In the data rows, zero lies at 4.5, halfway between 4 and 5.
The same things were measured in two ways. The second way is not exact.
Here are some of them measured both ways, the first way above the second, with a blank line after each pair.
[6 4 7 4 6 5 6 4 5 4 7]
[2 5 5 4 6 4 6 6]

[6 5 5 5 2 5 5 4 6 4 3]
[4 2 4 6 4 5 5 5]

[6 5 5 2 5 5 4 5 3 4 3]
[6 4 4 3 6 5 7 3]

[4 5 0 5 4 5 6 4 3 6 3]
[5 4 6 5 3 6 4 5]

[1 7 6 0 5 4 6 3 5 5 2]
[6 5 5 6 3 4 8 3]

[5 4 0 7 6 3 5 2 3 8 7]
[4 6 8 5 3 6 2 8]

[2 8 0 0 5 3 0 1 8 6 5]
[9 6 9 9 7 2 5 3]

[1 5 4 6 0 4 4 6 2 3 6]
[6 4 5 3 0 2 3 4]

[5 5 7 5 5 5 5 7 3 5 4]
[5 5 3 3 4 6 5 4]

[5 4 7 9 5 4 8 5 4 3 6]
[0 4 3 3 3 5 3 5]

[4 3 1 7 5 4 5 4 4 6 9]
[3 6 8 5 4 4 3 7]

[3 6 2 5 4 5 4 4 6 5 4]
[5 4 5 6 4 4 4 4]

[5 6 9 4 5 5 5 9 1 6 4]
[4 6 1 1 4 7 6 4]

[5 5 3 4 6 5 5 4 4 4 7]
[4 5 6 4 6 3 5 5]

[3 6 2 4 4 6 6 4 1 3 8]
[4 5 6 2 3 1 5 5]

[4 6 1 6 5 5 5 2 0 4 9]
[4 6 7 2 3 2 3 8]

[4 4 6 5 5 4 4 5 5 4 7]
[4 6 5 4 6 4 4 5]

[6 4 5 3 6 5 7 4 4 5 3]
[3 4 4 5 5 6 7 5]

[3 3 4 6 0 8 2 2 7 2 5]
[5 2 4 7 4 0 3 5]

Here are 16 more, measured the second way only, each followed by its number:
[6 4 5 5 6 4 7 3] 0
[8 2 7 7 4 2 2 2] 1
[3 1 6 6 2 4 4 7] 2
[8 4 6 8 5 3 5 5] 3
[4 3 2 4 3 5 5 5] 4
[2 5 4 4 7 4 6 5] 5
[3 4 4 5 5 6 7 5] 6
[6 3 0 4 4 3 5 4] 7
[7 5 4 5 6 5 7 5] 8
[2 6 7 4 8 2 6 7] 9
[4 6 8 5 3 6 2 8] 10
[6 3 4 5 3 6 5 4] 11
[6 6 9 5 7 4 4 4] 12
[4 6 2 2 7 5 9 4] 13
[4 6 5 1 6 8 6 4] 14
[5 4 2 4 6 4 5 3] 15
Some of them follow, measured the first way. Which numbered row above is each one? Its number follows it:
[6 4 2 6 1 5 8 2 6 6 5] 2
[5 7 3 1 5 5 4 5 5 4 3] 0
[5 5 3 4 4 5 5 4 3 5 1] 11
[5 5 1 2 7 2 2 3 5 5 6] 12
[6 6 5 3 9 2 6 7 2 7 4] 14
Here are 16 more, measured the second way only, each followed by its number:
[3 5 4 3 5 5 3 6] 0
[4 5 5 5 3 4 2 5] 1
[5 2 4 5 6 5 2 5] 2
[4 6 8 4 7 4 5 5] 3
[3 3 4 6 5 9 2 2] 4
[2 4 4 4 4 5 3 5] 5
[8 8 2 3 8 3 9 2] 6
[5 4 2 4 6 4 5 3] 7
[0 4 4 4 2 6 2 7] 8
[5 6 5 7 3 4 1 6] 9
[5 4 2 4 6 4 5 3] 10
[6 5 5 4 4 3 2 4] 11
[5 6 3 4 6 4 9 4] 12
[7 1 6 5 5 5 0 4] 13
[4 3 2 4 3 5 5 4] 14
[4 5 2 3 5 6 5 5] 15
Some of them follow, measured the first way. Which numbered row above is each one? Its number follows it:
[4 4 6 6 3 6 6 6 4 4 3] 14
[2 2 2 7 5 5 3 2 4 5 5] 9
[5 4 9 0 5 5 5 5 5 4 5] 12
[6 3 8 5 5 4 5 5 3 4 4] 15
[3 4 3 8 3 5 4 4 6 4 6] 1
Here are 16 more, measured the second way only, each followed by its number:
[8 4 5 5 5 4 6 4] 0
[6 3 1 5 5 5 5 1] 1
[4 6 8 5 6 6 5 4] 2
[6 6 7 5 6 4 4 4] 3
[5 4 2 4 6 4 5 3] 4
[7 3 4 5 3 5 3 3] 5
[4 4 1 4 2 5 4 4] 6
[7 4 5 4 7 5 5 5] 7
[4 5 2 4 7 4 6 4] 8
[7 6 6 5 7 4 6 5] 9
[5 4 3 3 6 5 7 3] 10
[7 4 5 4 7 5 8 2] 11
[2 4 3 4 4 5 3 5] 12
[5 5 6 4 5 6 5 4] 13
[2 6 5 5 2 4 0 6] 14
[3 2 6 7 2 9 1 4] 15
Some of them follow, measured the first way. Which numbered row above is each one? Its number follows it:
[6 5 5 1 6 5 4 5 3 4 3] 10
[4 5 3 1 4 5 2 4 5 5 3] 0
[5 5 2 3 8 2 5 3 5 6 4] 2
[4 4 7 7 2 6 6 6 4 4 3] 6
[4 5 8 3 4 5 3 6 5 3 3] 4
Here are 16 more, measured the second way only, each followed by its number:
[3 3 5 9 5 6 1 2] 0
[0 7 5 4 5 4 5 7] 1
[2 6 5 5 2 5 0 6] 2
[0 5 8 3 0 1 3 9] 3
[3 5 4 3 5 5 3 6] 4
[8 3 3 3 9 4 9 2] 5
[7 3 4 5 3 5 3 3] 6
[4 5 6 5 4 5 4 6] 7
[6 5 5 5 3 4 7 3] 8
[5 3 4 7 3 1 3 5] 9
[5 6 7 5 7 4 4 4] 10
[3 4 1 4 3 5 6 5] 11
[2 4 2 4 2 6 2 3] 12
[6 4 3 3 6 5 8 3] 13
[4 5 5 6 3 4 3 5] 14
[5 4 2 5 2 7 4 3] 15
Some of them follow, measured the first way. Which numbered row above is each one? Its number follows it:
[3 3 8 7 2 3 4 6 6 5 1] 15
[7 8 9 0 4 4 4 7 6 4 2] 5
[3 3 8 9 3 4 6 6 5 4 3] 12
[5 5 2 2 7 3 3 3 5 5 6] 10
[2 1 0 9 2 5 9 3 1 3 9] 3
